In the data rows, the value 128 means zero.
Two rows play each game, the first against the second. How much does the first row win by? 20 is about a draw, 40 a big win and 0 a big loss. Wins can go round in a circle: one row can beat a second, the second a third and the third the first. Each row has two weighted sums of its numbers, A and B, taken from their middle values. A row wins by its A times the other's B, less its B times the other's A.
vec![141, 122, 75, 174, 123, 109, 107, 96, 113, 89, 149, 61, 118, 123, 124, 139, 89]
vec![95, 118, 133, 158, 102, 120, 168, 78, 100, 95, 105, 168, 120, 112, 98, 80, 93] 17
vec![92, 140, 160, 142, 161, 173, 145, 61, 84, 93, 105, 160, 142, 103, 123, 127, 162]
vec![108, 169, 81, 81, 186, 68, 155, 166, 172, 168, 183, 72, 66, 105, 165, 130, 153] 8
vec![128, 141, 100, 79, 178, 85, 116, 175, 177, 157, 175, 111, 92, 142, 161, 150, 146]
vec![63, 125, 148, 105, 124, 135, 152, 102, 123, 93, 120, 116, 102, 101, 178, 130, 166] 22
vec![133, 136, 107, 78, 175, 81, 112, 175, 187, 153, 173, 117, 95, 146, 160, 148, 140]
vec![166, 164, 116, 169, 109, 120, 117, 147, 93, 97, 135, 109, 146, 154, 112, 133, 109] 23
vec![74, 126, 154, 109, 128, 132, 155, 102, 122, 89, 125, 121, 98, 103, 181, 132, 164]
vec![82, 121, 164, 127, 127, 114, 130, 99, 126, 79, 128, 119, 125, 87, 171, 126, 187] 23
vec![144, 135, 111, 171, 91, 146, 135, 124, 113, 105, 142, 128, 148, 131, 126, 176, 129]
vec![135, 136, 109, 78, 170, 94, 118, 179, 183, 162, 177, 106, 90, 142, 156, 157, 152] 16
vec![146, 88, 142, 136, 119, 135, 116, 124, 127, 158, 88, 156, 180, 133, 94, 104, 120]
vec![143, 111, 66, 171, 117, 117, 108, 97, 118, 86, 146, 50, 120, 121, 126, 150, 89] 24
vec![131, 144, 106, 79, 179, 79, 117, 180, 182, 160, 174, 109, 91, 141, 164, 143, 142]
vec![101, 132, 164, 145, 160, 182, 144, 55, 89, 101, 113, 183, 165, 123, 125, 147, 170] 11
vec![78, 141, 122, 149, 140, 125, 171, 63, 102, 91, 110, 155, 113, 81, 110, 83, 114]
vec![134, 141, 110, 80, 168, 92, 118, 177, 177, 157, 174, 118, 89, 150, 152, 153, 149] 21
vec![153, 88, 143, 144, 111, 139, 125, 128, 111, 141, 104, 153, 168, 145, 89, 86, 130]
vec![132, 137, 114, 77, 170, 92, 116, 179, 181, 159, 173, 110, 90, 143, 151, 154, 141] 22
vec![151, 131, 73, 173, 123, 102, 100, 106, 111, 78, 147, 47, 128, 133, 133, 132, 99]
vec![63, 130, 156, 105, 111, 133, 162, 97, 117, 88, 113, 133, 97, 103, 173, 127, 169] 20
vec![43, 137, 154, 100, 117, 128, 156, 84, 123, 89, 107, 158, 93, 107, 152, 113, 154]
vec![132, 143, 111, 81, 175, 96, 116, 177, 183, 157, 175, 119, 91, 136, 155, 155, 135] 19
vec![126, 127, 174, 168, 153, 184, 133, 67, 114, 132, 98, 159, 150, 80, 124, 81, 122]
vec![153, 122, 100, 119, 103, 102, 165, 157, 109, 137, 145, 131, 120, 195, 108, 86, 126] 9
vec![128, 138, 110, 83, 166, 91, 123, 177, 183, 153, 178, 112, 86, 147, 150, 158, 142]
vec![123, 148, 185, 146, 92, 157, 112, 125, 101, 104, 105, 148, 166, 95, 128, 141, 156] 21
vec![66, 178, 71, 101, 153, 130, 132, 88, 168, 121, 161, 105, 111, 58, 184, 194, 160]
vec![145, 178, 60, 87, 147, 134, 149, 162, 133, 162, 168, 93, 88, 147, 160, 148, 127] 13
vec![130, 142, 104, 80, 174, 89, 119, 180, 180, 158, 175, 115, 92, 146, 154, 153, 148]
vec![145, 96, 150, 132, 111, 142, 118, 125, 126, 155, 89, 155, 170, 137, 92, 106, 119] 16
vec![131, 141, 102, 77, 173, 88, 117, 181, 181, 158, 174, 113, 92, 142, 158, 151, 144]
vec![126, 101, 140, 104, 73, 134, 164, 138, 123, 159, 97, 159, 101, 169, 130, 75, 129] 29
vec![99, 170, 62, 98, 197, 112, 125, 108, 185, 150, 194, 74, 102, 69, 164, 191, 137]
vec![122, 156, 103, 75, 180, 90, 121, 176, 178, 174, 178, 91, 83, 129, 165, 162, 143] 21
vec![141, 90, 143, 139, 105, 132, 118, 129, 115, 143, 93, 150, 174, 143, 85, 96, 120]
vec![92, 97, 134, 96, 171, 175, 121, 113, 205, 155, 150, 132, 104, 54, 177, 185, 143] 8
vec![113, 101, 171, 105, 180, 144, 110, 139, 199, 152, 143, 145, 107, 73, 153, 154, 109]
vec![145, 87, 144, 140, 116, 144, 122, 127, 121, 147, 95, 152, 177, 137, 87, 106, 119] 26
vec![63, 122, 141, 108, 134, 135, 152, 100, 121, 92, 117, 125, 106, 92, 183, 132, 163]
vec![98, 179, 79, 88, 197, 102, 129, 142, 169, 160, 178, 83, 82, 86, 166, 180, 133] 23
vec![133, 134, 109, 83, 175, 92, 114, 178, 184, 152, 177, 116, 91, 143, 153, 155, 140]
vec![117, 91, 148, 140, 105, 128, 136, 130, 105, 146, 89, 155, 142, 123, 78, 93, 107] 18
vec![112, 110, 157, 145, 149, 182, 139, 67, 89, 89, 105, 153, 147, 120, 114, 135, 162]
vec![96, 108, 145, 138, 121, 143, 147, 114, 110, 164, 80, 153, 145, 89, 94, 93, 96] 20
vec![130, 142, 106, 80, 171, 86, 115, 177, 183, 154, 177, 109, 91, 145, 154, 150, 145]
vec![149, 81, 143, 143, 108, 133, 117, 123, 119, 150, 95, 152, 173, 136, 85, 111, 122] 18
vec![169, 161, 112, 170, 102, 123, 110, 147, 94, 93, 136, 99, 147, 149, 114, 144, 100]
vec![145, 144, 106, 123, 112, 126, 165, 139, 108, 71, 112, 79, 51, 147, 185, 42, 122] 12
vec![146, 87, 146, 140, 108, 141, 126, 123, 122, 154, 94, 160, 166, 134, 84, 114, 126]
vec![77, 152, 97, 92, 139, 137, 128, 110, 158, 93, 149, 109, 107, 48, 190, 178, 167] 16
vec![111, 109, 148, 144, 129, 144, 150, 102, 106, 155, 86, 148, 140, 98, 105, 86, 100]
vec![116, 115, 153, 83, 169, 148, 117, 156, 199, 164, 144, 150, 101, 91, 180, 188, 121] 19
vec![108, 117, 102, 152, 140, 161, 167, 60, 113, 99, 103, 157, 103, 95, 130, 101, 90]
vec![146, 96, 149, 133, 107, 139, 115, 123, 119, 155, 93, 149, 172, 139, 91, 104, 118] 17
vec![166, 173, 137, 168, 103, 131, 113, 143, 92, 102, 136, 116, 151, 148, 108, 132, 119]
vec![124, 143, 99, 77, 179, 84, 121, 180, 184, 157, 172, 107, 88, 138, 162, 152, 141] 20
vec![116, 92, 150, 147, 141, 167, 139, 99, 110, 132, 93, 144, 140, 89, 117, 102, 112]
vec![132, 146, 108, 76, 168, 81, 116, 181, 181, 156, 177, 115, 91, 138, 156, 154, 144] 23
vec![57, 138, 126, 133, 110, 128, 149, 57, 96, 83, 113, 196, 125, 136, 91, 112, 139]
vec![142, 155, 173, 156, 64, 158, 117, 133, 105, 102, 110, 150, 166, 122, 125, 136, 131] 5
vec![67, 128, 156, 107, 124, 134, 161, 99, 119, 91, 125, 133, 90, 103, 178, 134, 168]
vec![137, 95, 116, 171, 128, 155, 152, 65, 118, 84, 105, 161, 116, 118, 120, 91, 73] 13
vec![147, 92, 146, 136, 107, 142, 115, 125, 127, 154, 93, 151, 177, 136, 90, 105, 121]
vec![173, 167, 126, 171, 107, 118, 115, 145, 94, 93, 144, 114, 146, 161, 115, 128, 120] 19
vec![155, 149, 93, 166, 120, 116, 95, 122, 107, 89, 151, 61, 124, 132, 127, 114, 91]
vec![170, 140, 118, 84, 162, 131, 113, 172, 181, 166, 166, 120, 95, 149, 171, 167, 129] 16
vec![171, 164, 121, 171, 104, 120, 113, 145, 96, 93, 140, 115, 152, 150, 113, 142, 118]
vec![144, 87, 146, 136, 118, 136, 115, 125, 124, 149, 92, 151, 178, 136, 86, 104, 118] 21
vec![168, 165, 125, 171, 108, 124, 116, 144, 94, 92, 139, 117, 153, 150, 113, 144, 122]
vec![89, 71, 141, 110, 145, 218, 121, 116, 208, 151, 123, 129, 99, 59, 182, 163, 103] 25
vec![157, 167, 165, 160, 94, 141, 119, 140, 94, 103, 119, 138, 158, 131, 115, 121, 135]
vec![144, 85, 144, 138, 119, 142, 122, 124, 122, 157, 89, 156, 176, 133, 90, 112, 124] 26
vec![139, 91, 145, 132, 108, 144, 126, 128, 121, 157, 88, 156, 169, 135, 86, 116, 123]
vec![106, 106, 149, 142, 122, 133, 150, 107, 112, 164, 86, 154, 139, 96, 96, 96, 92] 18
vec![159, 235, 76, 100, 213, 45, 176, 152, 125, 121, 203, 83, 60, 138, 157, 126, 153]
vec![133, 135, 130, 83, 172, 123, 119, 164, 190, 164, 172, 140, 93, 120, 161, 184, 130] 20
vec![124, 102, 100, 131, 113, 151, 90, 75, 158, 121, 154, 87, 141, 70, 146, 194, 117]
vec![108, 101, 135, 113, 138, 193, 128, 125, 155, 120, 100, 117, 66, 103, 188, 103, 94] 3
vec![164, 170, 123, 169, 111, 121, 116, 149, 89, 91, 128, 106, 155, 153, 110, 127, 119]
vec![121, 80, 144, 101, 123, 57, 112, 171, 142, 98, 141, 182, 113, 143, 98, 121, 101] 19
vec![66, 133, 152, 105, 127, 126, 149, 100, 122, 97, 121, 122, 103, 104, 184, 125, 167]
vec![135, 150, 99, 98, 181, 115, 116, 153, 163, 179, 158, 88, 95, 120, 145, 141, 96] 21
vec![108, 95, 150, 146, 146, 167, 134, 90, 119, 135, 84, 133, 143, 69, 117, 102, 109]
vec![143, 86, 143, 135, 118, 145, 113, 126, 122, 148, 88, 152, 182, 133, 87, 113, 119] 34
vec![139, 144, 106, 87, 158, 104, 114, 178, 175, 160, 170, 107, 93, 149, 154, 154, 131]
vec![130, 167, 58, 73, 145, 112, 158, 163, 149, 174, 171, 95, 102, 134, 185, 137, 136] 21
vec![163, 168, 125, 175, 104, 147, 124, 127, 96, 113, 137, 118, 140, 142, 110, 133, 116]
vec![124, 94, 147, 138, 103, 140, 131, 124, 110, 143, 88, 161, 160, 128, 88, 99, 111] 26
vec![100, 154, 91, 85, 194, 101, 120, 152, 170, 160, 172, 101, 95, 105, 159, 171, 128]
vec![175, 165, 126, 171, 95, 128, 120, 145, 95, 98, 143, 115, 139, 156, 115, 142, 125] 13
vec![144, 78, 146, 135, 107, 137, 124, 135, 116, 139, 96, 156, 162, 140, 91, 100, 128]
vec![164, 167, 126, 168, 97, 118, 120, 151, 94, 89, 136, 110, 149, 153, 114, 138, 110] 21
vec![112, 102, 164, 94, 170, 144, 115, 149, 207, 165, 141, 139, 98, 73, 168, 164, 114]
vec![114, 97, 135, 123, 100, 162, 149, 110, 108, 121, 96, 148, 122, 139, 124, 104, 107] 18
vec![56, 128, 144, 105, 118, 136, 151, 100, 123, 93, 117, 114, 102, 100, 180, 135, 164]
vec![115, 128, 178, 148, 98, 150, 106, 116, 111, 92, 116, 134, 160, 90, 137, 143, 150] 26
vec![140, 138, 113, 79, 168, 90, 117, 178, 185, 160, 182, 117, 84, 144, 160, 150, 145]
vec![162, 135, 72, 170, 122, 111, 91, 106, 111, 96, 153, 45, 129, 135, 129, 121, 87] 21
vec![143, 87, 149, 131, 103, 140, 116, 127, 117, 155, 88, 149, 172, 136, 79, 115, 117]
vec![163, 165, 112, 168, 95, 123, 118, 150, 95, 91, 137, 109, 147, 152, 112, 145, 112] 20
vec![150, 176, 135, 164, 94, 122, 111, 152, 90, 97, 122, 114, 146, 145, 105, 129, 126]
vec![148, 85, 141, 143, 111, 133, 124, 128, 111, 140, 104, 155, 166, 148, 86, 95, 129] 22
vec![160, 163, 105, 166, 113, 113, 97, 143, 94, 94, 142, 87, 131, 145, 113, 142, 100]
vec![152, 153, 88, 111, 132, 141, 143, 140, 121, 150, 157, 96, 99, 174, 145, 112, 123] 18
vec![166, 149, 103, 168, 108, 123, 100, 141, 98, 105, 146, 78, 123, 142, 112, 146, 88]
vec![165, 143, 76, 168, 104, 111, 106, 138, 117, 97, 135, 95, 158, 135, 137, 146, 82] 16
vec![78, 119, 157, 133, 137, 127, 153, 89, 115, 98, 129, 120, 116, 100, 161, 119, 181]
vec![163, 105, 120, 128, 111, 134, 133, 138, 130, 150, 143, 131, 145, 178, 102, 97, 135] 19
vec![126, 133, 157, 158, 105, 164, 141, 114, 116, 95, 118, 164, 162, 103, 141, 164, 155]
vec![64, 125, 157, 108, 128, 136, 163, 102, 117, 91, 115, 134, 93, 98, 180, 134, 163] 15
vec![147, 126, 93, 104, 83, 173, 161, 124, 125, 147, 134, 128, 94, 195, 182, 96, 149]
vec![126, 151, 101, 76, 175, 96, 120, 176, 180, 171, 181, 91, 82, 131, 166, 161, 150] 24
vec![54, 125, 153, 104, 133, 118, 148, 105, 133, 86, 113, 138, 109, 101, 181, 147, 174]
vec![165, 167, 119, 167, 101, 127, 121, 145, 92, 97, 137, 112, 150, 149, 114, 140, 118] 26
vec![162, 177, 145, 166, 101, 129, 109, 145, 93, 105, 130, 119, 151, 148, 111, 125, 137]
vec![159, 170, 124, 172, 104, 134, 117, 138, 90, 103, 131, 121, 150, 149, 110, 130, 121] 19
vec![144, 89, 143, 137, 111, 141, 119, 125, 121, 153, 95, 156, 174, 131, 87, 114, 119]
vec![157, 131, 71, 165, 95, 120, 95, 87, 113, 109, 147, 46, 110, 129, 118, 128, 81] 15
vec![113, 170, 85, 82, 192, 59, 145, 168, 175, 172, 182, 63, 75, 110, 162, 124, 138]
vec![139, 90, 148, 144, 107, 139, 124, 113, 113, 147, 102, 162, 167, 142, 90, 107, 119] 21
vec![133, 143, 108, 79, 171, 97, 122, 177, 179, 170, 178, 116, 85, 147, 155, 152, 151]
vec![143, 96, 148, 128, 99, 143, 117, 126, 121, 167, 90, 151, 164, 141, 84, 111, 124] 18
vec![136, 140, 103, 79, 178, 91, 115, 179, 184, 158, 176, 104, 90, 145, 159, 150, 146]
vec![143, 88, 143, 135, 113, 140, 123, 127, 124, 155, 90, 153, 175, 133, 90, 102, 120] 17
vec![87, 103, 128, 124, 144, 106, 157, 129, 127, 57, 134, 96, 101, 127, 163, 90, 186]
vec![130, 86, 151, 154, 116, 150, 124, 96, 105, 122, 99, 163, 159, 124, 98, 106, 112] 17
vec![103, 103, 143, 157, 118, 131, 152, 84, 104, 120, 96, 156, 132, 98, 97, 90, 102]
vec![105, 62, 143, 101, 84, 96, 117, 144, 123, 65, 128, 192, 108, 184, 118, 110, 145] 20
vec![151, 84, 145, 136, 102, 143, 123, 128, 120, 156, 89, 158, 165, 137, 82, 109, 121]
vec![143, 89, 144, 133, 113, 144, 118, 124, 124, 155, 91, 146, 169, 136, 85, 108, 120] 18
vec![113, 94, 151, 138, 121, 132, 143, 129, 104, 163, 74, 140, 144, 110, 83, 81, 109]
vec![109, 164, 88, 76, 176, 81, 136, 173, 171, 160, 179, 90, 75, 124, 169, 158, 151] 20
vec![61, 127, 155, 117, 142, 103, 148, 71, 118, 97, 97, 167, 112, 97, 125, 99, 143]
vec![76, 139, 131, 141, 133, 139, 145, 60, 113, 95, 109, 155, 107, 86, 108, 98, 124] 8
vec![136, 138, 111, 76, 168, 90, 123, 181, 180, 161, 174, 112, 84, 145, 154, 157, 147]
vec![164, 168, 115, 168, 113, 117, 111, 146, 96, 92, 135, 109, 156, 144, 115, 132, 108] 20
vec![98, 157, 89, 85, 185, 100, 126, 154, 169, 157, 173, 98, 85, 104, 157, 176, 140]
vec![122, 106, 135, 142, 81, 119, 139, 111, 93, 129, 111, 174, 144, 158, 88, 95, 115] 25
vec![164, 166, 127, 169, 101, 125, 112, 147, 94, 95, 138, 115, 149, 156, 110, 137, 122]
vec![162, 163, 121, 168, 108, 119, 108, 148, 90, 94, 138, 114, 155, 151, 113, 132, 116] 22
vec![157, 99, 131, 138, 127, 124, 123, 142, 113, 159, 109, 130, 167, 160, 85, 71, 128]
vec![171, 170, 134, 172, 108, 121, 105, 148, 93, 91, 138, 113, 144, 150, 109, 131, 127] 16
vec![152, 147, 91, 168, 120, 118, 95, 119, 107, 106, 154, 56, 129, 134, 124, 126, 80]
vec![118, 171, 97, 92, 226, 93, 119, 155, 166, 165, 176, 85, 87, 110, 163, 141, 146] 27
vec![122, 155, 99, 78, 185, 102, 116, 165, 175, 184, 179, 86, 94, 128, 156, 152, 142]
vec![140, 89, 142, 134, 105, 147, 117, 125, 124, 157, 90, 150, 172, 139, 87, 107, 121] 26
vec![166, 168, 122, 169, 111, 126, 115, 147, 94, 92, 135, 111, 151, 152, 119, 132, 117]
vec![62, 128, 148, 111, 124, 122, 152, 101, 122, 79, 119, 121, 104, 104, 177, 129, 158] 18
vec![173, 158, 115, 172, 109, 114, 108, 153, 92, 95, 140, 100, 149, 153, 120, 135, 109]
vec![98, 155, 188, 131, 106, 175, 111, 83, 91, 115, 109, 158, 147, 91, 130, 140, 146] 31
vec![131, 144, 107, 79, 173, 84, 118, 180, 180, 149, 173, 111, 93, 146, 154, 144, 145]
vec![124, 148, 107, 79, 174, 88, 120, 176, 180, 156, 176, 108, 85, 142, 160, 156, 143] 21
vec![55, 144, 97, 109, 160, 117, 133, 104, 152, 78, 154, 107, 119, 51, 181, 182, 162]
vec![151, 89, 141, 138, 110, 141, 120, 126, 125, 155, 92, 150, 175, 139, 90, 111, 118] 25
vec![161, 173, 145, 183, 80, 151, 123, 120, 98, 139, 128, 147, 153, 151, 101, 137, 97]
vec![72, 91, 170, 133, 138, 127, 144, 101, 127, 90, 93, 150, 103, 109, 131, 93, 134] 15
vec![170, 169, 130, 168, 100, 134, 114, 148, 90, 97, 134, 115, 145, 157, 115, 141, 124]
vec![124, 134, 106, 76, 168, 86, 118, 181, 184, 149, 175, 114, 89, 144, 156, 153, 148] 17
vec![60, 127, 150, 103, 120, 128, 148, 104, 125, 89, 118, 120, 104, 102, 179, 130, 163]
vec![175, 165, 117, 171, 105, 118, 108, 146, 94, 91, 140, 104, 147, 154, 121, 136, 113] 21
vec![163, 168, 140, 181, 73, 159, 130, 117, 102, 146, 129, 140, 146, 149, 101, 156, 98]
vec![147, 90, 151, 132, 106, 142, 123, 127, 121, 156, 90, 150, 172, 141, 86, 113, 124] 20
vec![170, 168, 131, 172, 106, 133, 123, 142, 90, 104, 137, 127, 139, 151, 111, 134, 124]
vec![117, 104, 150, 94, 150, 110, 119, 148, 172, 143, 146, 161, 112, 108, 132, 158, 112] 21
vec![157, 141, 78, 167, 101, 120, 98, 85, 114, 112, 151, 56, 110, 128, 116, 133, 77]
vec![141, 95, 149, 140, 107, 139, 124, 122, 117, 151, 94, 160, 163, 138, 85, 108, 118] 23
vec![160, 170, 118, 164, 90, 127, 121, 148, 93, 94, 137, 109, 140, 155, 110, 142, 116]
vec![120, 135, 122, 76, 180, 132, 114, 152, 191, 156, 167, 138, 102, 109, 178, 184, 141] 23
vec![166, 166, 112, 169, 104, 120, 106, 149, 94, 90, 140, 99, 144, 150, 112, 139, 110]
vec![141, 94, 152, 132, 103, 140, 115, 127, 119, 157, 92, 148, 175, 137, 86, 109, 125] 24
vec![147, 84, 150, 134, 113, 141, 122, 127, 122, 160, 88, 151, 170, 134, 86, 118, 120]
vec![111, 135, 109, 164, 108, 158, 161, 73, 101, 80, 113, 136, 114, 109, 140, 116, 100] 24
vec![70, 91, 147, 138, 105, 117, 152, 95, 120, 89, 89, 159, 98, 118, 124, 81, 115]
vec![116, 62, 160, 116, 100, 75, 128, 170, 111, 59, 126, 173, 90, 180, 94, 76, 97] 8
vec![140, 145, 111, 79, 166, 86, 118, 180, 181, 159, 181, 112, 84, 142, 158, 158, 144]
vec![129, 146, 108, 80, 170, 85, 119, 180, 178, 159, 177, 108, 88, 145, 155, 155, 146] 19
vec![163, 166, 126, 170, 106, 121, 115, 146, 92, 99, 136, 115, 147, 152, 119, 133, 116]
vec![135, 144, 98, 77, 184, 84, 115, 179, 184, 162, 176, 100, 88, 145, 169, 148, 140] 18
vec![132, 187, 84, 104, 182, 127, 121, 113, 191, 188, 172, 109, 105, 83, 163, 218, 125]
vec![138, 130, 142, 159, 86, 153, 126, 130, 119, 108, 124, 138, 169, 113, 136, 173, 136] 15
vec![64, 125, 144, 116, 140, 124, 162, 95, 118, 84, 118, 133, 94, 93, 172, 123, 149]
vec![106, 161, 58, 84, 177, 108, 146, 137, 184, 167, 203, 56, 67, 84, 166, 177, 130] 31
vec![166, 176, 134, 164, 101, 128, 109, 148, 94, 104, 134, 110, 146, 147, 111, 134, 123]
vec![142, 86, 148, 132, 116, 134, 117, 126, 120, 156, 91, 155, 175, 129, 90, 106, 117] 28
vec![146, 90, 144, 131, 103, 144, 123, 125, 123, 160, 91, 152, 173, 142, 83, 111, 126]
vec![148, 93, 140, 136, 123, 137, 118, 123, 122, 154, 87, 147, 178, 132, 95, 107, 120] 20
